128 stands for zero in the data rows.
Here are some points:
[103, 145, 150, 102, 120, 143, 134, 122, 102, 119, 107, 90, 179, 143, 93, 68, 70, 141, 171, 139, 96, 138, 78, 189]
[145, 149, 134, 126, 122, 98, 108, 103, 118, 130, 127, 78, 109, 150, 164, 149, 149, 131, 96, 98, 171, 107, 134, 114]
[116, 125, 112, 138, 131, 129, 115, 105, 135, 109, 157, 152, 132, 137, 149, 154, 133, 117, 153, 159, 99, 132, 129, 124]
[124, 117, 125, 140, 142, 143, 121, 121, 126, 103, 147, 141, 120, 134, 143, 147, 123, 127, 162, 146, 102, 127, 140, 113]
[125, 115, 142, 161, 135, 147, 138, 171, 147, 147, 156, 160, 91, 99, 96, 129, 127, 128, 122, 126, 118, 122, 159, 76]
[101, 150, 151, 82, 111, 131, 120, 118, 105, 123, 114, 90, 166, 146, 81, 99, 67, 149, 147, 113, 138, 144, 75, 181]
[143, 113, 88, 150, 127, 103, 118, 107, 171, 190, 132, 173, 92, 118, 180, 161, 208, 112, 70, 185, 68, 138, 143, 98]
[123, 160, 110, 116, 108, 121, 118, 148, 147, 151, 141, 156, 135, 128, 169, 126, 177, 122, 142, 137, 114, 123, 140, 102]
[151, 132, 128, 148, 131, 120, 138, 156, 137, 139, 116, 139, 93, 105, 152, 134, 154, 140, 116, 129, 132, 111, 157, 78]
[110, 125, 108, 147, 127, 108, 112, 96, 152, 118, 153, 149, 111, 143, 137, 172, 132, 113, 91, 146, 139, 138, 127, 136]
[152, 95, 141, 143, 160, 129, 117, 106, 108, 139, 129, 96, 103, 130, 124, 144, 127, 117, 121, 140, 94, 116, 139, 112]
[141, 122, 118, 138, 133, 113, 111, 109, 133, 102, 124, 118, 90, 128, 175, 168, 139, 134, 104, 106, 172, 119, 150, 108]
[103, 162, 134, 83, 91, 131, 123, 115, 90, 127, 115, 96, 178, 154, 81, 93, 77, 135, 105, 85, 179, 140, 69, 178]
[143, 155, 139, 116, 131, 111, 125, 121, 102, 108, 112, 66, 116, 146, 148, 128, 151, 139, 102, 80, 204, 86, 141, 111]
[92, 167, 154, 62, 107, 152, 135, 136, 92, 107, 128, 91, 194, 152, 78, 96, 79, 151, 136, 101, 179, 130, 80, 182]
[120, 139, 105, 106, 113, 124, 142, 136, 141, 151, 119, 173, 149, 120, 93, 114, 126, 115, 129, 137, 114, 153, 108, 143]
[140, 128, 126, 121, 132, 137, 120, 126, 115, 93, 128, 111, 122, 127, 177, 134, 148, 139, 162, 114, 140, 112, 150, 117]
[158, 76, 96, 161, 149, 111, 119, 83, 131, 133, 122, 128, 75, 115, 189, 166, 178, 119, 86, 160, 92, 127, 152, 116]
[151, 95, 124, 157, 159, 138, 123, 150, 146, 161, 130, 164, 91, 95, 114, 154, 139, 131, 119, 152, 84, 129, 155, 73]
[110, 150, 158, 97, 117, 157, 141, 159, 108, 121, 116, 121, 173, 139, 70, 96, 72, 142, 149, 120, 157, 138, 96, 155]
[125, 140, 128, 128, 116, 143, 144, 176, 146, 142, 127, 170, 173, 120, 81, 97, 112, 108, 195, 110, 121, 153, 116, 145]
[127, 151, 90, 128, 110, 91, 122, 114, 165, 170, 132, 175, 101, 135, 179, 156, 207, 123, 66, 169, 102, 126, 134, 99]
Here are 14 more points, each followed by its number:
[136, 105, 113, 124, 132, 135, 155, 112, 107, 96, 107, 129, 143, 119, 106, 113, 100, 123, 147, 127, 136, 140, 125, 168] 0
[148, 120, 108, 149, 132, 111, 102, 134, 173, 181, 143, 168, 95, 113, 162, 173, 160, 107, 81, 142, 110, 141, 143, 94] 1
[103, 143, 125, 134, 129, 133, 126, 140, 129, 94, 159, 150, 158, 144, 141, 152, 143, 116, 162, 115, 146, 122, 133, 136] 2
[120, 114, 121, 150, 141, 119, 115, 108, 140, 110, 139, 143, 101, 132, 130, 166, 122, 123, 101, 129, 143, 128, 132, 123] 3
[100, 148, 152, 72, 113, 149, 120, 132, 96, 118, 130, 92, 175, 148, 83, 108, 66, 140, 143, 101, 154, 144, 80, 175] 4
[120, 112, 143, 170, 132, 149, 145, 170, 149, 149, 159, 164, 97, 98, 94, 124, 127, 129, 119, 130, 121, 117, 166, 77] 5
[124, 114, 104, 147, 137, 119, 112, 131, 170, 179, 151, 191, 113, 119, 135, 172, 160, 102, 95, 183, 65, 146, 134, 100] 6
[137, 119, 157, 119, 142, 174, 143, 153, 111, 145, 105, 119, 177, 121, 80, 72, 74, 131, 183, 156, 76, 147, 104, 154] 7
[147, 92, 156, 137, 161, 153, 148, 145, 120, 77, 100, 109, 145, 101, 94, 101, 77, 131, 234, 100, 128, 138, 138, 160] 8
[111, 144, 113, 123, 123, 130, 111, 143, 155, 159, 158, 188, 127, 132, 131, 150, 149, 109, 143, 154, 80, 142, 127, 95] 9
[103, 158, 168, 91, 116, 145, 132, 145, 96, 108, 122, 90, 202, 143, 86, 84, 77, 146, 196, 97, 144, 141, 82, 182] 10
[141, 127, 147, 142, 123, 117, 125, 113, 112, 140, 141, 63, 118, 133, 172, 98, 151, 122, 151, 128, 86, 111, 152, 117] 11
[132, 88, 146, 132, 152, 161, 159, 141, 113, 72, 125, 119, 138, 110, 84, 126, 72, 132, 175, 116, 161, 138, 143, 156] 12
[115, 163, 139, 100, 100, 145, 143, 150, 100, 137, 104, 122, 171, 147, 65, 79, 78, 138, 112, 102, 176, 136, 84, 158] 13
Which three of these numbered points are nearest to each point below, looking only along the 6 directions in which the first points spread most? Their numbers follow each, nearest first.
[170, 98, 128, 173, 151, 132, 128, 153, 152, 162, 121, 145, 79, 87, 144, 150, 140, 131, 105, 123, 131, 119, 168, 72] > 5 1 3
[104, 146, 165, 96, 122, 143, 121, 148, 105, 120, 113, 90, 189, 139, 86, 77, 69, 141, 199, 97, 123, 143, 82, 187] > 10 4 7
[126, 88, 106, 151, 145, 124, 116, 98, 148, 128, 152, 158, 121, 123, 150, 179, 141, 102, 106, 176, 83, 144, 142, 128] > 6 3 1
[148, 99, 130, 139, 140, 162, 159, 125, 102, 88, 105, 118, 146, 117, 94, 84, 82, 129, 202, 118, 122, 136, 131, 159] > 8 12 0
[92, 141, 154, 98, 111, 138, 129, 125, 110, 122, 123, 89, 171, 150, 81, 91, 63, 140, 143, 124, 140, 140, 78, 192] > 4 10 13
[137, 91, 124, 120, 146, 150, 131, 148, 161, 156, 135, 171, 138, 101, 85, 138, 105, 105, 155, 150, 96, 171, 130, 138] > 9 5 0
[135, 106, 118, 120, 134, 141, 148, 116, 116, 96, 106, 129, 143, 124, 107, 117, 101, 128, 150, 123, 136, 138, 122, 161] > 0 12 2
[136, 101, 151, 131, 152, 159, 151, 154, 119, 75, 121, 124, 162, 109, 97, 117, 89, 124, 217, 105, 145, 142, 138, 159] > 8 12 0
